The rows of T fall into several groups, and each row is roughly a mix of its group's hidden directions.
T (117 x 10):
[[  5 -33  -3  10   4  -7 -26  10  -1  -2]
 [ -6  22  -8   7 -28  15  18  -6   9   3]
 [ -4  15 -11  23  18  -5  -2   8  10 -26]
 [  7  29 -18  14 -15  -1   5  -2 -11  17]
 [  4   9  -1 -25   6  35   1   3   3  -8]
 [ -4 -21  -7 -13   5  -8  10   5  -5  34]
 [ 21 -21  -2 -16  -4  -1 -14 -17 -16  11]
 [ 24   5  -2   8   7 -10  21 -23  15  -5]
 [ -1  -8  -5  11  11 -12  -4  11  12  36]
 [ 12   9  10 -26   7  30  -4   2  -7  -9]
 [  3 -10   6 -18   5  10  -5  10 -31  19]
 [ -5   0  21 -13 -29 -12  -2 -15  12  -4]
 [ -9  13 -29  -4  21  -1   7  17  -6  11]
 [ -5 -13  28  23   9  12  12 -11   1  -6]
 [-16   3  18  12 -20  30   0   1  -3  -3]
 [ -3  19  20 -18   4  -3  25 -17  -1   7]
 [  6   8 -16  -3  23  -9  -2  31  -8  -7]
 [ -4   8 -20  20  14   7  -3  24  -4 -19]
 [ -2  17   2  -5   1 -34   1  -6 -17 -17]
 [-11 -11  -2   4  -1   3 -10  11 -18  35]
 [  8 -20   6 -13 -10 -19  -5 -22 -20  -1]
 [ -2 -17  14   9   2 -16 -13  -2 -10  30]
 [ 10 -38  10  -6   6   2   3 -17   2  -4]
 [ 21 -14  27  -1  -4  -8 -21  -6  -6 -12]
 [-20  12   9  22 -11  13   4  13  14  15]
 [  6  22 -14 -20  15  -1  -7  24  -5   7]
 [  9  -6  -9  21  14 -12 -27  14 -12   3]
 [  7  40   2  -2   4   0  14 -12  -1   8]
 [ 15  13  10 -17  27  17 -11  -2   5  -9]
 [ -5 -28   0   7   5  21   6   6  18  18]
 [ 12  -2  23  -6  -5  18 -21   4   1 -23]
 [ 16  -6  -9  13   7  -4 -29  15 -16  -9]
 [-14  12   2  17   9  20  -6  25   3  16]
 [  2 -17 -17 -15  22  16  -7  19  -8   0]
 [ 11 -13   9  -9 -23 -16 -17 -19   2  13]
 [ -2  15  15  -7   6   2  11 -13  25 -25]
 [ 11  -2  24   7   3 -18 -18  -6  23  -6]
 [-15  14  23  -9   0  -9  25 -14  11  -3]
 [ -3  -7 -13  -4  28 -17  -9   1  13  23]
 [  4   4 -14 -29  -6 -11 -12   1 -18 -20]
 [  8 -22  20 -10 -18  -1  -3  15   8  20]
 [ -2  -8   2  24  13 -11 -11  12  28  -8]
 [-22 -17   7 -10 -14 -23 -10   3 -17   4]
 [-10  -9  -1  -5 -34  -1  10   7 -20 -12]
 [ -5  14  -1  -9 -20  -7 -14 -13 -12 -28]
 [ 11   8  11   5   6 -17  -1  19   5 -31]
 [ 21  -5   6   3  -9 -29   3 -16 -19   2]
 [  8 -27  -7   1  24  -7 -10   1  -6  20]
 [ 15 -20 -19 -21  15  16   2   0  -7  -9]
 [ 13   0 -12  17   1 -24  -9  -2 -18  21]
 [ -2 -14 -15  18 -13 -16  -7   8 -18  20]
 [-17  28  -2  10   5  13  -3  18  -8  16]
 [ -7 -10   7  14 -20  -4  -5 -24  -5 -25]
 [  2  39   5   5  -5   7   5  -2  -8  18]
 [  2  24  -8  15  15  12  26   0   0 -12]
 [ -6  33  -5   5 -12  12   9   4 -11  19]
 [ -1 -32 -16  -6   7  -1  -7  13  -4 -21]
 [  4  26 -22  -5 -23   3   4   1  12  12]
 [  3   0   1  11 -20  27 -20   9  15  -8]
 [  2  -6   2  18  21  12  -4  15  13  26]
 [ 18  10  -3  12   9   8 -21  -7  17  23]
 [  3 -14 -12  12  -1 -34   8 -13   0  14]
 [ 13  -9  27   4   6 -13  -4 -23  18  -2]
 [-17 -18 -27   9   9 -10   4  17  -3  11]
 [  1 -35  -3   0   8  -4  17  -7  19   9]
 [ 16 -20  13  13  17 -16 -17   3   9 -11]
 [-12   7  -3   4 -31   0  14   8 -14 -21]
 [  2 -18  -3 -14  12  -6  12  -5  -5  34]
 [ 12   4 -29 -14   7  -1  -9  14   2  22]
 [ 10  14   3 -14   5 -21 -12  26   4 -17]
 [  0  19 -22   0   9  -8  -6  20   0  25]
 [  2  15  19  -8 -12  31  -8   2  11 -12]
 [ -9 -19  -2  14   6   2 -24  21  -7  18]
 [  9   7  -4  -7  23   1 -14  19  20 -18]
 [  1  -3   5  17   1  10 -32 -16  18  -3]
 [ -3 -26   2 -18   8 -21  19 -11  -9  -2]
 [ -1  -3  19  -8 -32  15  17  -6  -3   7]
 [  4  -7  12 -27 -24  -5  10  11 -12  12]
 [ 16  -4  15  10  24   5  -7 -22  16   8]
 [ -4   0   4 -26 -28  -7   7  18  -9   8]
 [  3 -23  -2 -12   6  -1  -5 -13  -6  34]
 [ 22  10   5 -12 -20 -12 -23 -16  -3   3]
 [ -7   1 -20  27  11  19  -8  -8 -10 -13]
 [  6  15  -1   1   8  -1  20  -9   6 -35]
 [ 12  10  11   2  15  10 -17 -31  10   3]
 [-27   2  -3   7  -2  11   5  14  21 -22]
 [-14 -16 -22  14  15   1  20   0  -8  15]
 [-12  28   6  26   2   1   6  11  10  14]
 [-16 -10 -20  16   1  -6  19  -7 -19 -15]
 [ -4  -1   5  10  -5   0  16 -36  -8 -16]
 [  3  23  -4 -27  11  -5  11 -16  -7  14]
 [ 15   0  19 -21   1  -5  15  16   7  22]
 [ 13  17 -14 -14 -25   7 -19  -1   2  13]
 [  7  16   2 -20  -9  14  12   2 -17 -25]
 [ 18 -10  10 -11  22 -19   1 -20   9 -10]
 [  5  -3   4   6   4  11 -19   5 -25  29]
 [-17  -7 -17  14 -24  -7   6  17 -17  -6]
 [  8 -19 -25   2 -15 -10  11 -14  16  -8]
 [  3 -17   0   6  21  -5 -17 -10  18  23]
 [ -6 -10  -1   5   0   4 -26   1  26  23]
 [ -7  18  22  11  -2   6 -16  15 -18  15]
 [  5  -1   2 -12  -8 -30  -6  -6  25 -14]
 [  8  29  -3   4   1  22 -13   8  -8  18]
 [  1   0 -20  20 -14 -27   5   2 -15  -7]
 [-10   6 -20   5  11  20   8  25   5  16]
 [ -1   7  29   1 -15   3   5 -18  24  -2]
 [ 12   7   4  13  25 -20 -10   5  -7  22]
 [-12 -26  -5 -10 -20  12  12  -1  16 -13]
 [-15  -2  -3   5 -13  25  -6  12 -13  25]
 [  1   7  17 -15 -31  -4  15  -2  -9 -15]
 [ -1  -8 -15 -28 -26   9  -5  -3   0 -13]
 [-14 -12   3  14  11  21  27  -2 -12  -6]
 [ -9  11 -26  -9  25 -10  -3 -15  -4  12]
 [-32 -16  14   7  -4 -12   9   8  12  -9]
 [-20  -3  -1  22  -8  -9  18   1  25  -8]
 [ 15  -7 -20  14 -17  15 -24  10  -1  -6]
 [-20   5  -7  24   1   9   8  -6  28   6]]
Here is one row of each group, with its name. Which group are the others in?
[  0 -13  13  -5  15   2  -3 -15  35   1] | L
[ -8 -28   5  -7   1  27   3  -1 -16 -12] | U
[  4  15  16 -10   1   6   9   2  28  23] | K

[10 -7 25 17 13 22 -9 -1 16 -5] | U
[ 25  -5  18  -2   1  15 -19  22  -2  -1] | K
[-15  26  -4  -3   7  -4  20   7  -7 -24] | L
[ 26   8  -6  10   8  -7 -16 -11  -2  26] | L
[-16   3 -17  10 -25 -13  23   0  -6   5] | L
[ 13  16  14  11 -13  10 -24  10 -12 -15] | L
[ 23   8 -16 -19 -16 -11 -13 -12   2  13] | U
[ -6  -5  15   4 -28  -3  -1 -26   1 -17] | K
[  3   8   8  11  -7   6  13 -21 -33   2] | U
[-18 -13  25   3 -17 -10   3 -13  -4 -18] | U
[  4   7  19   0  15  -1 -20   9  10 -28] | U
